Families of rows that turns and mirrors carry onto each other, the same ones carrying the whole set onto itself: the rest of each named row's family, in list order:
4 families of 8 rows:
Z_156: [ 1.28  2.10 -0.22  1.93  0.62  0.80  0.59  1.66  0.08 -0.47  2.46  0.10]
Z_89: [ 0.21  1.57 -0.12  2.63  3.11 -1.53  2.28  0.43  0.84 -0.73  3.01 -0.80]
Z_609: [ 0.77  2.47 -0.94  0.33 -0.77 -1.63  0.83  0.32 -0.44 -0.12  0.70 -0.27]
Z_921: [ 0.34  2.75 -0.13  1.27  1.96 -3.59  2.20 -0.30  0.66 -0.38  1.55 -0.68]
Z_453: [ 1.07  2.81 -1.54 -0.20  0.08 -1.36  0.82  0.20 -0.24 -0.49  0.67  0.42]
Z_240: [ 1.77  0.21  0.11  0.19  2.45 -1.57  1.19  0.36 -0.11  0.05  0.80 -0.24]
Z_538: [ 0.53  1.80 -0.22  1.33  1.39 -0.44  0.23 -1.16  0.98 -0.03  1.90 -1.97]
Z_815: [ 0.92  1.60 -0.28  0.83  0.35 -1.06  0.40 -1.32  1.03  0.07  2.47 -1.46]
Z_239: [-0.40  3.42 -0.43  1.77  0.24 -1.21  1.58  0.22  0.80 -2.00  2.91 -0.16]
Z_238: [ 0.56  1.46  0.15  1.93  3.50 -0.81  2.17  0.80  0.98 -1.06  3.06 -0.51]
Z_571: [ 0.07  1.81 -0.57  0.29  2.06 -3.24  2.40 -0.57  0.54 -0.74  1.18 -0.86]
Z_99: [-0.37  3.68 -0.93  2.08  0.29 -0.86  1.79  0.77  0.65 -1.22  2.91 -0.52]
Z_50: [ 1.77  0.32 -0.39  0.48  2.85 -1.36  1.11  1.46 -0.21 -0.28  0.95 -0.34]
Z_524: [ 0.71  1.22 -0.05  1.79  0.81  0.91  0.64  1.43  0.07 -0.54  2.83 -0.50]
Z_109: [ 1.20  1.78  0.07  1.17  0.81 -0.53  0.98 -1.75  0.89  0.06  2.03 -1.31]
Z_357: [ 1.03  2.83 -0.86 -0.25 -0.21 -1.51  1.25  0.80  0.37 -0.25  0.56  0.58]
Z_335: [ 1.77  0.45 -0.40  0.43  2.47 -1.20  1.45  0.90 -0.28  0.84  0.85 -0.63]
Z_54: [ 0.30  1.05  0.74  2.43  2.65 -1.09  2.13  0.90  0.82 -0.68  3.04 -1.19]
Z_74: [-0.42  3.57 -0.38  1.69 -0.12 -1.09  1.87 -0.34  0.73 -0.90  2.79 -0.36]
Z_10: [ 0.33  1.06  0.09  2.49  2.91 -0.90  1.75  0.30  0.19 -0.95  3.18 -1.37]
Z_697: [ 2.33  0.24 -0.54  0.35  1.95 -1.09  1.25  1.31  0.29 -0.19  0.83 -0.92]
Z_806: [-0.94  3.63 -0.25  1.93  0.76 -1.30  1.75 -0.16  0.27 -1.03  2.86  0.14]
Z_833: [ 0.44  2.31 -0.46  1.41  2.38 -1.38  2.57  2.44 -0.48 -1.25  1.27  0.67]
Z_920: [ 0.88  2.06 -0.56  0.97  1.32 -2.03  2.78  2.26 -0.42 -1.16  1.80  1.24]
Z_182: [ 1.17  2.30 -0.69 -0.41 -0.44 -0.91  0.69  0.72 -0.25 -0.47  0.70  0.00]
Z_726: [ 0.19  2.18 -0.80  1.29  2.06 -3.36  2.20 -0.35  1.25 -0.39  1.02 -0.33]
Z_488: [ 0.98  1.46 -0.09  0.70  1.47 -1.04  0.56 -1.34  0.71  0.51  2.08 -1.69]
Z_834: [ 0.15  2.09 -0.85  1.03  1.91 -1.89  2.02  2.86 -0.37 -1.24  1.75  0.52]
Z_325: [ 0.73  2.63 -0.75  0.46  1.92 -3.35  2.37 -0.31  0.49 -0.66  0.89 -0.26]
Z_100: [ 1.03  1.17 -0.66  0.97  0.74  1.14  0.82  1.43 -0.08 -0.80  2.14 -0.09]
Z_706: [ 1.20  1.72 -0.05  0.98  0.69  0.91  0.82  1.47 -0.69 -0.79  2.71 -0.39]
Z_36: [ 0.43  2.44 -0.70  1.53  1.26 -1.39  2.44  2.50 -0.18 -1.73  1.62  0.91]

Which other rows belong to the same family as Z_697? Z_156, Z_609, Z_538, Z_238, Z_571, Z_806, Z_920
Which other rows belong to the same family as Z_10? Z_921, Z_240, Z_815, Z_99, Z_357, Z_833, Z_100

